Z: several groups of rows, each row roughly a mix of its group's hidden directions:
Z (129 x 13):
[[  7 -30  12   7  -8  -3  -5   4  11  11 -33  12  -6]
 [-11   3  -4 -26 -17  -9 -28  11   5  15  15  14   0]
 [-21  24 -16   0   3  20  22   1   6  -2 -13 -18   7]
 [ -5 -16  13  13  -2 -22  -7   1   6 -12 -36  11  -4]
 [  5  18 -24 -11   0  18   4   0  -5   2  35 -13   0]
 [-14 -25 -13 -26  -1  13   6   5 -23   3   2   5 -18]
 [-15  -3 -21 -24  -6 -11 -24   7   8  16  11  17   4]
 [  2  -1  27   6  -1 -25  15  -3  -8   1 -21 -23 -11]
 [  1   3  -8 -26  -3  26   2   6   2   5  25  20  16]
 [ 13  22 -17 -13   0   8   8  -4   2  -3  35  -9  14]
 [  6   8 -27  -8  -5  13   8  -3  -8  -5  33 -20  -7]
 [-14   5 -10 -22 -19  -4 -28   3   6  24  11   6   6]
 [-17 -29 -14 -11  12  18   0  -5  -1  23   2  15  -7]
 [  5   1  13  20   3 -14  20  -8   0   3  -9  31 -22]
 [-14  -4  13  14   8 -22  -3   2   8  -6 -34  20   3]
 [  8  20  19  -2  -2  -3   7  -9  10 -14  -6 -20  33]
 [ -6 -12 -13 -34  -9  18  -9   1   8  10  -6 -21  11]
 [  1  11 -13 -11 -16 -23 -19   5  14  25  12  15  -4]
 [ -4  -5  21 -13  18   0  29   1 -11   0  20  21   0]
 [  5   3 -21  15 -25   7 -27   7   7  17  -1 -17  -5]
 [  1 -19 -23  -2  13  14   3   0  25  12   5 -24 -12]
 [  8   3 -13  22   4 -20  14 -19   1   3   1  29 -17]
 [ 10  -9  -1  -9  17 -20   1   5   5 -35  -2  21 -13]
 [  5  -7  -5  25  36  -5  16  18  10  -7   0  -2   4]
 [ 25  11  23 -13  -2 -22  19   4   2  -7   9 -13  13]
 [-26 -20 -10  15  16   6 -19 -12   1  15 -15  11  -3]
 [ 11   9 -10 -17  -3  21  18  -4  12   5  34   4   6]
 [ -2  13   7 -15 -38   4 -13 -16 -12  13   1  -8 -10]
 [  7 -13  19  12  19  15  28   3  -1 -19 -17  -7   0]
 [ 12  -8  19  17  10  13  30  -5  -6 -18 -15  -8  -6]
 [ -6 -17  26   9   8  -9  -3   6   7   7 -32  19  -3]
 [ -5  32  13  23  -5  -9 -14  -8   8 -18  -5  -8  13]
 [ -6  26 -14   2 -10 -11   6  -2  11 -25 -18 -10  21]
 [ -1  19 -26   6 -17  17 -22   5   8  17  -4 -16   4]
 [ 12   3  -6  11 -26   0 -27  12  17   3 -23 -10   4]
 [ 24  14  18  -4  -3 -18  22   7  12  -9  14 -18   8]
 [-14  -1  -8 -23  10   9 -16  20   6   3  -8 -26  20]
 [ 28  22  17  -4  -8  -9  19   7  11  -5  10 -16  12]
 [ 10  -7  14  28   6  12  33  -7  -5 -10 -10 -10   0]
 [ -8 -24 -23 -28   9  20 -14   8  -4   8  -1  -4   3]
 [ -9  25   8  -3   0  26  -8  -1  -8   3   3 -34   6]
 [  0 -25  22  10  -4 -11  -9   4   5  15 -27  19  -3]
 [  2  23 -22  -6  -3  13   5   2  -4  -9  31 -22  -2]
 [-12  -2 -17 -24 -15   0 -15  20   5   9   5 -20  19]
 [  3   4   5 -15 -39  10 -13  -7  -6  15  15 -11  -5]
 [  6  -7   2  12  33  -5  10  23  17 -11  -2  -3  19]
 [ -7 -11 -18 -29  15  19 -18   1   4  -3  -1 -19  11]
 [-23 -17 -12  -1   4  14 -18 -15 -12  17 -15  18  -8]
 [ -1  -7  -7  28  -1 -12  20 -14   1   8   4  31  -9]
 [ 33   9  12  -2  -4 -19  24  10   8  -6  14  -9   6]
 [  2  13 -17   8 -22  16 -27  12   9  16 -10 -15  -1]
 [ -5   2   9  30  12 -10  13  -7 -10  -2   0  29 -19]
 [ -4 -11  -1  23  24  -7  15  17  15  -3   2  10  25]
 [ 11  -8   5  18  21  11  29   7   7  -3 -17 -22  -1]
 [-15  23  29  11  -3 -11   1   8  -1 -19  -9 -20   4]
 [ 12  -2 -11 -34  -6  21  14   1  -9   6  22   5   6]
 [  3  14 -23  -6  -2  10   8   6  -7 -15  33 -17 -13]
 [-11 -23 -32  -6   9  19  -5 -12 -12   9   8  14  -8]
 [  5  15 -14 -11   5  14  21  -5  -4  -9  33 -18   3]
 [ 16   9   8  25  -7 -24  -6   6   4  -9 -24 -16  -8]
 [ -4   5   7  -9 -40   7  -5 -17 -13  16   4   1 -16]
 [-10  -1   7  28   8 -24 -16   3   5 -12 -23 -13  -4]
 [-13  14  -2  -7 -27   8 -18 -18 -13  23   0 -10 -10]
 [ -1  20  -6   5   3  17  -5 -13   0  12  17 -36  11]
 [  5   5  -1 -41 -18  18   0 -11  -7   9  10   8  -3]
 [ 10 -22  18   3  -2 -28  -6   6  -2 -21  -6  19 -12]
 [  8 -20 -18 -17  14  11   6 -22  11  25   6 -13   0]
 [-37  -6  -8  11  10  17 -19 -11  -1   6  -4  16   0]
 [  3 -20   9   8   4  19  34  -8  -5 -15 -18  -7   0]
 [ -5  -3  11 -16  24  -8  17 -11 -18  -6  21  22   1]
 [ 35   8  10 -13 -10 -24   9  10   3 -13   9  -6   8]
 [  1 -10  -7   8  38  -5   6  20  17  -9  -2   2  17]
 [ 18  35  12   7  -8  -5   9  -6   0 -15   8 -15  18]
 [ -3 -16 -14   6  38  -5   9  19  16  -3  -3   7   8]
 [-11  19  -4 -11  -9 -16 -31  -2  -1  21   7  15 -11]
 [-37 -15 -13   3   4  17 -15  -3 -10   2  -7  11 -15]
 [  0 -13   5 -29   5  19 -10  13  -1 -22   1 -18  17]
 [-10  -5   7  24   9   1  17 -21 -10   3 -11  27 -17]
 [-12   8   2  39   1 -10 -11   2  12  -9 -18 -10 -12]
 [ 14  -6   9   1 -16  14   3   4  16 -11 -26 -30   5]
 [  2 -15  -4  -7  11  11  28  15  21  12  23  -8  -6]
 [  0  18 -16   6  -7  17 -26  -5   9  20 -10 -21  12]
 [ -3 -16   2   8  10 -18   4  -3  16  -2 -33  25   3]
 [  7   7   5  23  -9 -15  14 -17  -5   8   0  24 -25]
 [-32  -8 -10  13   8  21 -20   5  -3   6 -21  -3  -3]
 [  0   6  -3 -13 -34  11 -12 -21 -13  14   7  -7 -16]
 [  6  -6   2 -31 -14   5   3  20   8  -5 -10 -27  13]
 [-28 -23 -13   9   9   7 -20  -3  -6   8 -15  14 -12]
 [ 13  -4 -10  11 -24   5 -34  12  10  11 -11 -10  -9]
 [  0 -24  23   8  -4 -17  -9   0   2   2 -31  15  -1]
 [ 14   4 -11 -24  -5  20  18  -5 -18   4  23  11  11]
 [ -3  -5  18  -9  12 -18  30  -4  -7 -25   5  16   5]
 [  6   9  15  26   5 -14  22  -5  -1   6 -16  16 -22]
 [ 35  14   5  -7 -13 -14  15   8  11 -11  20   0   4]
 [ -2   3   3 -18 -37   6  -6 -18  -9  16   0   3 -18]
 [  2   2 -19 -23  -9  23  -6   9  -8  -6  22  23   7]
 [-13  19  -5  11  -4  -1   9  -8  14  -7 -29 -20  21]
 [  1  19 -13 -11   8  15  16   0  -7  -5  37 -12  -1]
 [  4  16 -13  -7   0   9   9  -2 -10 -14  36 -23  -4]
 [  9   2  -4  21   8 -21  18 -15  -3 -12  -3  30 -13]
 [  0 -11 -18 -13  28 -10  16 -25  -6 -10  10  14  -1]
 [  2  -2 -18  13 -18  15 -23   3   7  29  -8 -15  -4]
 [ -3   1  -4 -20   5  18 -16  13   2  -1  -2 -36  16]
 [  8  -4  -6 -30  -4  17   8   3  10   9  29  18   6]
 [-31  -9 -11  12   4  12 -17 -17 -13   6 -10  18  -9]
 [ 29  15  16  -6  -2 -14  22   7   8  -5  11 -18  13]
 [ -5 -11  -1  14  36  -3   9  20  11 -12  -3   4  20]
 [-30  -8 -19  14   6  11 -25  -8 -11  -5 -12   9  -8]
 [  8  -4  -9  21 -17  10 -14  11  24  19 -16 -17  -3]
 [  7  15 -12 -11  -1  20   7   2  -6   5  39 -14  -1]
 [  7  11  -5  17  -4  -9  19 -10  19  -9  10 -29  19]
 [ -3  10  -6  -7 -33   2 -14 -17 -18  11  12  -4 -20]
 [ -1  -2  10 -10  24 -13  26  -5  -6 -17  22  17   0]
 [-18  10   7  -1  27 -16  19  -4 -12 -18  16  12  -4]
 [  3  -6 -19  13 -21  14 -22   2   8  21 -15 -19  -7]
 [ 16  -2   9  24  13   7  26   6  -5 -20  -5 -23   1]
 [-31 -11 -17   6   3  12 -27  -6 -11  -3 -15   7  -9]
 [ 30  10   9  -6  -7 -16  20  12  10 -11  10 -22   0]
 [  7  -5   1  19  29 -12  18  19  19  -4  -7   5  15]
 [  3 -12  16  13  12  20  27   2  -7 -16 -16 -18   1]
 [ 11  -9  16  21  18   7  27   2  -5 -26  -7  -3   2]
 [  8  -3 -21  12 -18  12 -25   4  14  20 -14 -14  -5]
 [ -3 -14   7  15   5 -27  -9  -7  11  -4 -31  16   4]
 [ -1 -23  -1 -11   2   5   6   0  25  26  12  20 -14]
 [ -5  -6  15  19  16  24  18  -4 -13 -10 -16 -20  -3]
 [-34 -14  -6   2   8  10 -26  -9  -5   7 -14  14  -2]
 [-13  -5   8  31  10 -25  -9  -5  -4  -9 -22  -8  -6]
 [  9  25  19   4 -14 -15 -14 -16 -14  -6 -22  -3  10]
 [ 34  14  15 -13  -9 -11  19  11   8  -2  10  -8  11]]

which group is each row in? (one row of each group first):
[ -7  -2  14 -16  14  -7  32  -2 -14 -17  12  19   2]  W
[  5   3   6  39  12  -7  18 -15  -5  -8   2  18  -1]  A
[ -5  -4  14  21   3 -25  -8   6   6  -6 -27 -20 -12]  X

[ 21 -29  -5  -9 -22  -6 -12  11  -4  -4   0  16 -17]  W
[ -2  13  -3  -8 -23 -20 -20   0   1  19  15  20 -14]  A
[-10 -17  18   7   1 -11 -22   1  -7   9 -31  17  -8]  W
[ -6  11  14  21 -20  -5 -15  -3   1   7 -11 -30  15]  W
[ 31  14   3   0   3 -14  14  -8   5  -5  22   3  24]  X
[ 35  11   7 -17  -9 -11  22   5 -10  -7  10  -9   9]  X
[ -2   5   5  -8 -35  13  -7 -22 -10  19   5  -5 -14]  A
[  6  -5  -6 -24 -15   4 -10  11   1 -20  12 -18  28]  A
[-12 -36  -9 -12  15  -9  -1  21   5  -5  12  10  -8]  X
[ 27  10  17  -4  -8 -14  29  11  12  -1  15  -8  -1]  X
